In the data rows, the value 128 means zero.
Each row has a hidden score. How much does it go up from the first row of each pair to the second? 10 means little or no change, 20 a big rise and 0 a big fall. The score is a weighted sum of the row's numbers plus the product of two more (or one squared), each taken from its middle value.
[121 109 116 123  55 110 214 179 198 171 129 115  85 125 144 177 120]
[163 128 155 148 122 165 149  61 112  51 181 106 113 138 127 150 134] 8
[ 82 134 143 132  53  70 186 168 175 110 101  65 120 110 147 145 104]
[161  79  83 144 110  94 113 146 129 109 118 108 106 150  99  87 113] 14
[ 72 160 141 128 152 168 103 111  60  79 189 129 159  87  90 150 134]
[106 124  90 121 161 136  74  96 107 136 158 177 144 140  93 112 142] 9
[105 146 146 124  35  64 198 163 167 150  42  34 123 107 134 120 131]
[166 131 152 166 149 180 139  47 115  73 150 131 108 121  84 147 140] 11
[196 212 210 131 107 173 160  69 104  65 152  99 170 172 144 178 164]
[ 86 133 113  90 135  84  93 143  80 185 137 130 118 110 136 100 151] 10
[105 122 163  81 100 125 196 151 131  94 157  29 152  33 104 131 108]
[119 159 115  75  62  47 134 234 191 255 146  78 102 133 141 134 135] 19
[151 127 163  86 108 106 119 126 126 122  83 129 135 132 198 119 129]
[ 99 135  83 110 180  66  81 123  78 151 132 154 145 101  95 163 138] 11
[ 91  71  96 173 125 157 153 143 177  98 126 139  94  98  95 156  86]
[142 121 172 113 155 115 115 108 148 175  88 138 136 133 155  89  80] 8
[165 139  84 122 167 172 112  97 113 125 152 152 150 150 169  82 154]
[137 161 182 167  32  44 245 166 206 132  64  43 158 150 125 147  99] 6
[145 136 115 207 181 187  93  74 126 103 153 205  83 158  87 140 105]
[ 62 139 154  64 129 103 137 170  62 159 155 117 145  86 152  76 151] 13
[147  39  90 130 105 142 103 151 175 120 132 135 105 191 126 124  86]
[ 88 162 134 120  29  62 195 239 255 241  98  71 105 115 131 190 126] 13
[127 124  86 107 189 144  96 122  91 145 149 186 157 118 119 106 133]
[108 129  94 133 169 139 100 132 104 164 166 182 143 150 140  79 152] 9
[102 107  94 133 160 106  39 124  94 138  98 183 127 129  89 118 104]
[ 77  91 139  88  64  80 155 141 115 145 103  80 131 142 152  98 141] 5
[ 65 122 101  57 138  77 141 168  95 150 133 112 153  58 125 117 112]
[ 69 117 134 128  64  99 228 160 153 105  76  41 111  88 132 132 116] 6
[186 117 126  99 144 119 144 106 127 133  89 133 164 157 189  82 148]
[146 166 109  71 131  72 107 151  56 156  92 136 157  89 104 195 125] 14
[116 122  83 151 159 120  85 118 106 158 147 202 151 130  82 112 123]
[ 84 100 141 152  60  75 172 166 151 128  78  44  69 110 129 125 108] 4
[135 170 146 116 177 146 125  92  57 128 170 135 146 145 143  97 147]
[119 114 155 141 123 152 156  92 110  85 132 109 142 104 121 139 138] 10
[ 98 147 120  78 146 115 101 143  97 166 149 177 169 130 194  82 159]
[ 95  85 104 156 158 165 152 143 141 102 131 126 112  84 109 195 128] 8
[110 108 122  72 134 105 132 159 108 180 121 133 165 130 157  95 124]
[178 209 182 137 143 199  48  72  82 121 213 216 153 177 138 111 136] 13
[202 214 231 108 102 124 163  53  87  61 167  85 155 180 126 145 178]
[107 114 145 137 168 157 139  94 103  94 161 149  98  92  73 169 111] 8
[186 166 125 190 172 162  48  52 150 164 146 255 106 214 169  71 147]
[164 146 206  65 126 126 136  89  93 123  79 101 134 158 180 104 134] 9
[ 90 123 150 120  86 138 147 110 129  67 128  65 117  88 158 132 127]
[156 141  81 126  90 133 150 138 163 198 151 160  98 167 187  99 133] 17
[137 101  80 211 164 179 120  90 150  92 146 176  94 134  68 172 118]
[118 139 151 119 113 146 162 119 106 101 122 113 141 118 145  89 141] 11
[153 175 117 118 168 118 164  99  67 103 153 139 190 134 161  93 135]
[117 124 160 162  62  94 204 166 169 116 118 115 111  98  73 242 107] 13
[107 174 220  90 144 152  97 158 138 132 203  90 167  85 173 140  99]
[ 99 105  81 118 182 137  84 130 125 131 130 150 151 135 168 108 152] 14
[147  98 114 119  61  93 221 192 216 185 124 108 107 109 138 181 141]
[ 97 117  83 143 150 154  90 114 114 150 110 165 121 134 119  74 132] 8
[108  82 125 140  67  96 134 212 238 208 155 100  56 253 110 139  75]
[127 122 113 107 124 105 113 128 116 127  77 154 126 123 177  85 143] 6
[101 136 101 128 130 131 120 134 115 131 103 117 138 116 128  95 126]
[105 123  95 108 150 119  89 114  82 143 108 164 134 123 101 156 130] 12
[111 125 165 145  31  79 204 176 183 137  68  44  98 106 106 125 118]
[108 100  97 177 139 193 158 102 125  86 172 170  75  90  83 171 122] 12
[105 142 134  91  40  73 142 175 120 159  64  48 118 143 116  99 114]
[107 127 114  95 104 120 118 136 106 124  76  77 142 122 142 104 147] 11
[145 153  90 114 183 126  98  92 107 125 135 166 158 124  96 125 149]
[129 161  85 102  88  80 126 198 179 226 129 107 117 132 168 115 130] 15
[164 109  96 203 148 157  60 127 150 129 113 180 131 169 111  80 127]
[171  44 136 127 105 120 121 169 216 166 125 118 101 228 128 140  87] 9
[ 91 147 129  46 134  73 111 145  68 120  92 144 148 117 137 130 102]
[123  56  66 189 152 182 114 127 156 112 100 151  93 106  61 179  92] 8
[122  83  86 108 140 132 125 124 100 121 112 126 139 136 150  93 114]
[108 175 112  58  45  47 117 244 203 255 120  93 111 165 155 167 147] 18
[ 97 106  92 101 119 137 130 147 127 153 134 154 129  92 142 129 109]
[ 90  69 104 198 150 170 105 110 137 102 142 153  99 132  79 140 139] 8
[ 85  87 119 160 120 167 156 103 149  97 179 185 114 124 119 133 117]
[ 94 117  81 124 159 124  85 127  72 168 102 136 148 107  85 109 118] 13
[ 79 161 112  84 163 108 123 134  39 136 155 135 169  85 103 122 130]
[130  49  78 218 163 210 120 109 193  87 114 183  78 156  81 141 109] 7
[103 102  91 161 200 162 132 106 130 123 143 152 114 108  91 151 137]
[146 144 160 133 141 155 128  98 128  94 126 129 124 130 115 146  91] 14
[132 237 223  45 155 160  78 157  69 144 255 118 194 103 171 142 167]
[195 203 207 117 119 172 156  72  99  65 156  88 161 121 127 156 170] 4
[120 109 137 130  85 121 136 139 140  93 129 126 117 105 138 185 107]
[ 41 146 143  37 117  56 141 169  73 158 118 118 146  82 171 160 145] 11
[ 72 143 140 120 164  82 102 148  61 171 165 158 154  71 142 121 157]
[112 168 107  95  88  90 119 182 181 226 114 118 122 134 149 100 117] 10
[ 90 148 152  74 115 103 130 137 128 161  97 135 166 148 167 116 123]
[ 95  84  75 156 128 122 110 148 119 173 135 136 103  94 164 105 126] 9
[100  84  76 137 116 121 125 182 141 158  90  91  92 108 147 142 118]
[123 135 111 105  62 119 220 189 212 187 110 102  98 108 147 204 130] 11
[111 159 111  99 133  67  82 148  68 148  82 156 144  88 127 185 133]
[167 114 181 135 102 177 169  53 109  54 161 113 126 139 117 146 161] 4
[ 90 110  92 134 142 103 110 144  93 159 146 120 128 110 136  94 123]
[130 142 130  75 131 128 128 126  93 148 165 143 171 128 169  77 161] 12
[188  93 157 149 141 130 135  85 134 135  89 142  83 156 153  98 106]
[132 193 145 102 187 171  92 103  78 138 255 191 174 157 133  88 180] 15
[171 178 194  95 116 113 148  89 107  80  68  98 137 139 150 128 163]
[ 99  99  98 162 156 125 142 124 128 129 139 143 119 133 106 142 134] 6
[ 66 103  86  89 147 121 142 164 117 156 113 145 138  87 116 113 113]
[174 173 142 163 157 158  91  92 114  87 172 125 144 122  75 168 168] 13
[176 106 190  89  84  95 125 136 139 136  99 149 144 187 197 101 120]
[ 68 107 107 100  92  90 140 192 163 167 124  91 104 116 127 136  97] 10
[156 127 107 161 144 183  89  68  99  79 168 165 119 127 114 149 128]
[107 130 138 147  92 120 174 181 176 133  92 109 135  94 121 206 122] 10
[ 47 145 147  74 131  96 142 186 118 168 163 117 143  88 138 112 130]
[159 138 172  90 132 142 156 115 124  89 139 132 163 105 126 130  94] 11
[178 149 129 108 115 110 115 132 130 148  71 148 147 167 181  83 122]
[144 136 141  97 117  99 143 123 119 136  99 148 163 129 204  94 131] 9
[ 85 119 138 159 152 177 109  97 105  83 195 161 141 117  95 167 145]
[134  61 130 156  62 145 217 146 174 153 147 115  90 118 147 148 135] 8
[135 114  99 141 155 159 155 104 138  86 152 143 139 106 106 172 108]
[159 154  87 119 180 148 101  97  99 108 160 146 156 160  92 105 153] 9
[162 151 149  94  96  76 125 129 127 134  66 131 146 147 179  92  96]
[ 74 131  93  98 144  97  82 144  75 139 119 161 139 116 112 117 111] 10
[202 218 219 122 112 169 137  83  97  73 159  90 134 164 133 141 191]
[ 94 134 163 107 124 140 178 129 100  89 189 114 177  63  95 143 124] 11
[139 108  94 104 122 118 128 154 109 136  88 123 144 149  98 137 119]
[107 180 201 172  61  55 201 189 252 176  55  36 109 143 101 138 114] 3
[163 137  74 140 103 126 135 145 162 200 152 139 110 166 131  89 139]
[133 143 106  68  66  63 105 232 201 251 119  90  98 157 147 148 138] 15
[194 162 132 176 162 195  69  78 102 109 167 175 148 173 132 112 131]
[ 46 126 131  80 155  96 149 172  89 195 148 116 153  59 122  97 134] 8
[210  47  81 163 153 182  73 110 170 131 109 187 136 180 121 113 140]
[146 156 146 140 183 169 105 105 113  79 165 147 108 129  89 156 112] 6
[ 99  96 113 140  83 128 195 159 158  91  91  72 104  88 117 151  90]
[101 129 129  89  56  74 133 193 161 162 105  63  95 200 150 121 105] 12
[161 143 107 180 156 210 116 103 136 110 193 162 121 112 118 144 120]
[103 102 119 128 111 108 143 142 116 130  98  88 112 117 120  91 150] 8
[100 100 124  96  95 103 166 134 118 109  75  81 132 129 170  81 135]
[115 141  77 175 187 142  92 127 110 172 142 200 143 148 128 101 151] 9
[ 66 116 183  64 133  82 105 157  79 156 153 130 151  89 168  85 178]
[ 87 111  82 169 169 141  98 111 104 158 155 153 128 135 119 108 137] 11
[119  93  74 155 163 124 114  98  91 125 155 147 146 135 110 103 143]
[166 158  82 125 170 177  47 129 143 138 205 209 155 147 142 126 151] 16
[129 113 170  79 126  91 112 145 130 143  81 142 146 150 184  97 123]
[115 127  94 119 116 149 119 120 126 121 112 127 153 132 169 108 141] 10
[105 144 158  95  48  66 199 159 159 107  87  45 155 119 150 120 150]
[134 147  98  94 153  64  83 144  79 141 107 149 134 120  86 164 118] 14
[129 151 138 104 126 159 105 127 105 141  96 154 149 133 186  80 144]
[ 97 179 183 108  73  60 221 174 166 139  97  57 151  87 143 135  86] 8
[174 133 130 156 129 172 109  96 124 114 179 168 130 145  98 140 128]
[117 110  45 149 187 108 111 134 105 154 135 159 125 118 118 135 111] 6
[ 35 166 255  45  89 142 203 231 234 192 212  75 130 101 232 125 135]
[162 150 118 164 177 187  92  93 100  88 204 134 127 140  71 163 134] 8
[145 222 161 108 162 174  89 128  46 154 255 170 210 115 125 135 176]
[167 137 110  78 118 101 101 135  88 129  79 131 157 129 160 138 134] 5
[162 136 180 157 144 173 126  60  90  68 207 142 106 137  97 157 155]
[109  97 157 124  78 118 171 142 154  88  87  56 146  90 127 120 127] 9
[138 135 120 100 166 133  87 122 125 161  78 165 160 134 173  74 117]
[101 142 137 144  44  52 155 212 242 245 105  50  41 250 139 140 106] 13
[199 180 236  88 139  93 131  76 105 100  84 112 129 127 153 135 119]
[104  91 101 174 127 179 158 152 145 117 150 140  75  92 133 139 107] 9
[179  83 124 203 158 164  48  60 146 164  84 201  84 174 134  60  98]
[124 121 130 134 125 142 122  97 112  95 145 125 120 112 109 143 136] 14
[ 90 139 117  80 143  83  99 137  81 131  90 139 146 101 157 129 138]
[118 158 154 129 160 173 105 122 113 114 227 166 148 113 137 140 127] 10
[146 102 195 129 139 106 119 109 178 147  81 150 127 142 188  75  89]
[110 142 114 155 176 149 104 107 112 107 157 164 128 136 119  91 140] 12
[143 104 133 155 121 145 162  86 113  71 159  96 102 105  84 108 122]
[145 168 117 151 175 153  90 103  95 100 162 147 137 178 111 134 114] 11
[157 119 160 128 116 168 195  90 141  85 129  90 145 114 139 138 124]
[ 84 113 102 135  81  99 184 178 207 205 130  74  65 102 145 168 163] 11
[152 131 140  81 132  95 140 110 118 138  85 122 150 154 179  62 131]
[241 218 207 119 134 146  93  67 100  72 148  68 145 151 120 158 142] 10
[170 150 102 150 171 148  78 100  81 131 168 144 146 158  91 146 146]
[154 129  82 157 200 151  67  99 125 120 132 182 126 138 125 120 151] 8
[115 150 126 106 186 134 105 159  97 154 192 143 168  90 144 131 150]
[168  75  99 186 154 164  69 103 145 129 116 166 156 166  96  81 132] 9
[ 52 124 122  78 132  82 122 164  62 159 149 107 124  93 146  93 127]
[138 113 122 161  71 163 206 122 170 146 104 135  94 111 141 136 150] 9
[126 164 108 147 158 114  71 101 102 149 127 155 153 141  94 117 148]
[116 112 128 142 160 142 125 113 104 101 189 131 139 108  72 145  94] 10
[ 96  90 164 137 145 162 141 138  96  90 196 117 129  70 108 152 151]
[125 170 123 102 167 136  94  96  95  90 142 159 157 178  87 110 135] 7
[ 87  64 119 138 137 128 164 132 148  96 133  99  88  85 131 133 145]
[135 180  90  85  73 105 135 183 173 216 119 120 136 156 154 114 148] 16
[ 80 137 161 100 124 127 155 131  78  86 185  69 173  44 146 148 101]
[101 106  64 155 144  99  81 139  85 152  95 153  94 105 119 127 112] 13
[129  84 117  94  81  97 114 175 150 144  83  60  69 165 126 128 103]
[176  81  68 117 111 130 122 169 119 116 101  95 103 163 114 135 106] 15
[153 157 108 153 157 148 102  94  97  99 143 139 133 137  91 132 128]
[127  80  93 184 154 160 137 114 148 141 154 157  81 141  83 129 122] 7
[ 99 139 134  91 160 105 122 145  75 133 168 132 184 101 127 115 149]
[154 110 170 106  88 115 133 128 122 126  95 130 142 167 182  98 125] 7
[ 91 155  95 161 165 117  62  95  98 145 161 164 119 111 114  81 186]
[115 110 109 116 121 134  99 149 115 163 157 165 143 168 142 101 108] 13
[163 150 140 213 143 190 112  50 136  94 151 153  95 166 110 145 124]
[122 152 109  75 157 160 152 147 105 119 195 106 182  96 164 125 147] 14
[ 85  49 112 164 113 178 187 145 167  90 100 110  85 111 121 149 111]
[150  83  76 164 169 143 107 111 132 147 105 155 120 144 115  82 115] 12
[114 147 138 127 128 139 150 127 118 119 138 117 153 100 136 106 122]
[204 129  81 247 173 232  96  20 146  81 153 214  56 209 101 117 174] 7
[142 146 102  97 148 110 108 125 106 129  90 151 166 122 116 105 138]
[141 138  98 132 162 161 111 101  91 141 167 158 179 143 125 109 142] 8
[ 92 104 113 124 139 108 113 158 141 110 126 109 134 148 142  98  96]
[ 62 100 127 146 119  66 190 159 152 144 126  99 114  88 105 201 109] 7
[ 41 157 154 100 153  82 123 169 113 189 161 119 180  98 155 112 145]
[ 90 150 161  87 169 115 115 114  67 165 198 111 179 120 112 112 178] 11
[154  81 106 152 139 130  92 145 126 118 105 147 136 139 101 125 103]
[133 156 114 123 164 117  83  85 104 112 115 140 134 128 116 123 128] 7
[116  85 100 164 150 146 125 112 122 134 147 146 122 110 102 132 108]
[141 106  79 115 166 144 127 111 108 134 123 129 167 108 145  91 153] 12
[157 122 164 122  95  96 113 124 153 165  79 141 158 161 207  76 123]
[159 132 144 126 141 177 169  95 128  87 142 107 113 115  88 143 120] 10
[ 90 107 105 115 131 112 117 156 103 136 130 116 109 119 136 102 142]
[163 170 160 154 135 184 153  85 106  60 163 119 154 125  69 142 137] 10
[145 122  87 100  70  78 135 182 122 106  81  86 101 180  83 139 124]
[ 95 112  93 155 145 133 126 132 132 125 149 139 116 102 104 149 114] 6
[149 149 138 123 134 127 101 107 112 156  91 173 151 149 176  65 144]
[138 186 218  72  89  74 125  92 127 119  68 115 158 160 148 120 145] 9
[137 162 159 126 154 144 134 100 113  86 152 118 157 105 139 109 128]
[146   9  69 183  93 192 193 131 186  64 130 150  77 164  95 168 139] 11
[140 111  81 158 185 125  89 101 113 144 113 170 110 130 110 112 124]
[202 128  81 154 183 165  59 101 137 140 104 203 149 172 157  68 152] 14
[ 54  76 123 132  95 124 198 171 183 119 139 116 118  76 143 152 136]
[115 133 173 108 141 117 117 129  83  91 208 119 155  59  53 165 132] 14
[173 149 142 120 157 158 127  95  94 120 131 135 170 145 166  71 135]
[ 67 106 156 136 103  92 168 182 163 178 131 105  96  71 106 167 132] 9
[136 135 149 162 125 162 153  77 108  56 126  95 120  97 113 115 145]
[156 128 114 163 163 163 114  92 116 103 127 166 131 118 109 141 107] 12
[111 155 130  77 129 108 117 138 116 150 101 159 178 123 160  72 125]
[131 146 137  36 123  70 124 147  49 124 101 137 139 127 124 159 119] 13
[131 107 113  85 131 163 102 161 164 143 133 126 137 147 190 111 120]
[168 103 104 167 164 138 110  64 141 162  47 166  95 153 154  52  88] 7
[255 185  95 239 197 238  61  16 126 102 183 239 117 230  98 132 180]
[140 181 176 148  34  70 229 182 180 114  85  89 131 150  99 190 103] 10
[166 189 194  64 123 128 133  83  99  89 104 118 146 122 157 119 174]
[111 117 117  75  93 115 172 160 155 130 118  78 136 154 134 137 100] 7
[115 165 148  57 124  72 144 158 118 117 105  91 129  99 147 138 122]
[115 128 138 135 105 106 172 156 180 108 109  99 126  87  59 227  92] 9
[ 87 112  75 158 161 148 124 135 110 146 135 194  98 130 120  75 103]
[ 88 102 106 147  68 111 232 173 177 169 124 122  86  99 185 179 139] 11
[ 49  81 116 149 161 151 112 131 110 112 159 148  85  97  72 143 120]
[161  98  90 211 172 179  95  73 147 102 137 147  60 148  88 109 120] 9
[119 131 147 104 113 109 178 145 132 107 144 102 162  31 101 165 106]
[252 175 107 152 178 210  38  78 156 144 186 198 154 190 138 106 154] 13
[ 90  44  81 154 109 160 155 144 157  75  98 120  86 102 111 143  92]
[136 119 146 107 113 102 132 103 118 126  67 136 141 164 228  67 135] 10
[120  75 110 176  66 147 184 162 176  64 131 130  75 134 101 216 119]
[134  78 104 129  92 114 101 171 113 109 113 103  93 167 104 152  88] 10
[150  93  92 137 193 125  93 129 130  74 125 153 127 116  86 149  98]
[118 159 144 114 165  99  60 114  99 147 129 156 133 125 111  92 145] 7
[224 173 233 100 110 106  97  61 113  79  88  82 131 148 132 132 163]
[146 137 151  95 122 115 130 117 135 156  82 129 155 166 183  47 128] 10
[150  80 100 177 159 194 119  99 159 101 127 144  68 134  74 175 109]
[127 119 146  87 114  89 132 132 107 151  96 120 141 146 204  80 122] 10
[114  83 126 149 101 138 187 134 148  95  93  72  98 116 117 129 133]
[195 133 125 156 141 215 144  58  99  51 183 131 154 154 132 133 176] 13
[113  62 114 153  50 144 181 162 158 112  98 118  82 154  66 179 105]
[105 162 142  69 122  63  91 127  72 136  90 115 151 122 164 119 135] 10
[131 137 121  86  69  61 156 178 156 145  60  41 102 133 137 128 119]
[ 80  77 103 153 181 136  92 126 117 121 163 142 108  87  84 155 110] 10
[115 130 115 117 133 118 115 120  98 170 135 171 169 133 145  86 126]
[175 192 183  67 122 101 149  97  97  94  84 101 151 138 132 112 146] 11
[141 140 130 101 128 114 116 120 124 130  97 130 146 132 174  80 142]
[ 65 137 150  77 153  77 137 169 103 148 136 125 146  88 147 118 147] 9
[ 65 122  73 161 137 128 109 133 144 162 152 147 143  99  84 117 132]
[ 45  82 109 119  94 117 145 172 156 166 102 113  93 122 160 134  88] 8
[151 114  79 186 185 189 100  97 129 105 174 183  98 122  64 163 127]
[129 175 240  88  92  85 140  81 107 120  66 111 136 162 204 106 130] 6
[152 121 172 120 129 133 146  68 111 130  95 139 113 143 148 108  97]
[101 133  93 109 174 133  76 138 100 180 162 164 166 124 155  90 119] 14
[ 90 144 117 134 158 120 106 142  76 160 129 132 152  85 146 123 114]
[148 132  81 145 178 141  88 107 139 151 102 177 156 176 101 112 113] 6
[148 127 162 111 142 158 152  84 124 100 109 134 119 119 138 141 112]
[149 126  95 129  99 100 134 157 159 205 156 137 128 184 148 118 135] 14
[105 148 167 128  35  75 187 166 162 125  82  40 159  80 122 144  95]
[106 128  31 156 167 136  65 135 115 162 152 166 143 135 111  95 150] 14
[172 186 223  80 121 100 129  88  96  95  80 107 160 136 174 128 173]
[106 124 122 157 162 135 138 118 126  80 105 135  89  98 123 134 106] 8
[163 128 143 128 131 148 154 105 139  94 117  99 114 100 133 130 116]
[181 114 161  79 116  92 124 114 117 134  71 154 133 178 197 105 153] 14
[103 107  50 139 176 144  82 140 112 177 139 176 156 128 131 103 127]
[154 154 144 153 161 186  98  74  96  76 177 125 154 139  68 125 121] 10
[188 138 140 156 147 161 128  75 102  57 159 106 138 116 123 152 136]
[159 109  84  93  90 130 133 147 123  96 102 108 133 126  75 161 103] 13
[203 184 203  85 137 160 103 118 117 119 177 147 188 146 204 118 127]
[186 255 164 121 184 213  79  98  68 140 255 184 211 177 122 154 217] 19
[112 113 119 144 115 169 141 100 155  75 136 152  98  99 123 139 116]
[ 94 149 145 147  49  99 229 201 236 193 122 106  98 113 146 181 118] 12
[129 104 121 142 143 177 140 107 127  63 159 115 124  85 121 167 115]
[135 155  98 119 170  90  85 114  90 133  90 160 136 129 125  80 145] 12
[ 89 119 107 113 129 111 137 138 126 114 112  81 133  95 149 109 131]
[113 138  96 118 171  74 101 139 104 143 141 149 151  96  94 133 123] 12
[ 75 139 125  97 157  92 103 141  57 161 145 144 152  80 124 120 117]
[175 104 122 179  69 160 224 135 160 130 146 137  83 116 113 119 130] 9
[ 96 214 194 164  15  30 212 193 201 160  58  61 124 117 128 192 137]
[129  56  99 175 158 179 125 124 163  94 101 143  62 105  92 167 109] 10
[138 154 163 151 160 129  63  79  78  99 172 133 112 152  85 132 163]
[121 154 132 133 172 150 106 100 100  96 199 152 148 131  91 153 131] 10
[133 162 154 121 162 162  79 102 105 100 207 126 163 138  81 128 135]
[136  98  96 188 167 162 111  95 131 118 146 183 102 127  73 136 117] 7
[139 104  95 178 169 162 138 119 113 126 167 145 113 126 120 114 128]
[115  95 120 161 133 167 145 119 119  99 151 141 100 114  63 158 110] 11
[185  99 104 208 164 220  86  69 155 104 135 212  99 168 109 125 107]
[ 91  75 105 160 120 161 168 141 162  92 121  90  80  93 132 146  98] 7
[ 79  97  70 133 151 134 124 154 122 141 143 127 139 116 160 141 141]
[183 134 133 152 165 176 106  94 116  82 160 117 132 128  84 161 109] 11
[171 211 205 100 125 160 130  88 107  84 100 103 147 150 148 148 172]
[117 115 102 173 175 135 152 118 101 113 164 160 102 122 124 136 121] 7
[150 210 174 124 180 179  77  82  56 123 244 158 163 165 144 131 193]
[ 47 130 219  69 165 102 161 203 170 186 206  95 148  90 164 141 140] 6
[115 117  90 171 169 158 128 101 109 138 152 180 134 132 113 127 136]
[126 113 214 123 136 115 129 164 253 210 120 162 121 177 255 124 134] 9
[182 146  76 159 190 184  80 106 115 149 155 181 148 180 130  96 127]
[174 197 190  89 133 103 154  87 100  51  92  98 122 135 188 142 149] 11
[204 181 197  89 143 145 154  71  95  76  88 104 148 143 170 130 165]
[ 99 119 124  93 125 130 119 141 128 147 133 129 146 128 166  95 123] 8
[ 99  90  93 152 132 163 182 137 167 114 121 131 111  68  95 186 128]
[116 100 104 177 151 178 143  91 168 101 115 205  87 140  66 161 130] 6
[121 181 171  94 172 147 134 133  99 104 196 136 189  74 150 141 126]
[193 129  94 208 172 200 103  69 142  78 133 168 103 140  72 132 121] 8
[138 117  79 130 135 108  73 136 119 125 135 155 109  95 101 166 147]
[100 145 123 119  59  39 143 197 150 162  72  64  83 171 126 161 119] 7
[117  81 118 121  93 138 169 153 147 102  88 109 131  76  90 162 100]
[128 141 143 134  79  92 167 169 168 127  95  70 131 110 115 173 125] 9
[ 92  78  92 139 146 131 111 152 118 174 123 131 109 119 138 117 124]
[133 122  70 160 172 149  90 100 111 116 146 149 146 130 105 131 144] 11
[127 107 110 118 174  69  52 126  82 125 123 167 124 138  88 165 120]
[116 213 150 116  54  62 235 191 189 122  56  51 146 127 115 154 118] 1
[ 62 130 134  86 115  91 143 171  97 180 159 116 163  71 142 128 107]
[114  55  82 176 151 131 108 124 143 116 161 129  89  85  73 158  94] 9
[ 72 141 111  89 147  84 110 133  73 182 110 140 110 102 155 102 140]
[104 106  94 137 177 115  97 106 113 155 166 170 113 143  98 119 135] 9
[111 146 174 169  10  35 213 191 224 186  65  57 110 147 113 154 108]
[137  98  89 157 148 163 127 118 127 135 150 156 155 136 106  76 124] 11
[172 142 141  90 125 113 109 111 113 163  68 123 155 127 180  87 132]
[119 138 156  98 116  78 124 131  98 132  59 128 138 133 165  99 149] 11
[115  74  74 112 143 103  88 159 104 183 121 131 126 132 154 104 149]
[113  87 116 124  68 127 208 132 143  88  99  61  97  96 143 111  99] 6
[145 124 150  95  88  90 133 144  90 125  69 119 148 135 168 142 115]
[133 117 149 144 133 150 151  76  89  71 118 111 129 108 162 120 176] 7
[132 106 187 122  99 132 131  92 129 102 107 106  97 151 160  85 129]
[131  48 119 187 105 142 187 154 169  99 111 128  89 120  71 194 114] 16
[179 139 165 110 103 137 126 111 135 151  69 142 160 179 198  72 120]
[103 110 101 140 170 122 105 122 124 158 139 149 120 126 131 122 128] 9
[ 90  80 156  86  61 117 182 141 129  72 106  72 124  83 147 118 117]
[218 189 255 106 100 130 141  52  99  71 136  68 153 153 128 157 142] 10
[233 223 221 129 115 110 112  50  98  70 126  90 145 142 135 151 132]
[146 123 129  95 114  63 103 132  81 123  86 144 150 132 160 106 123] 15
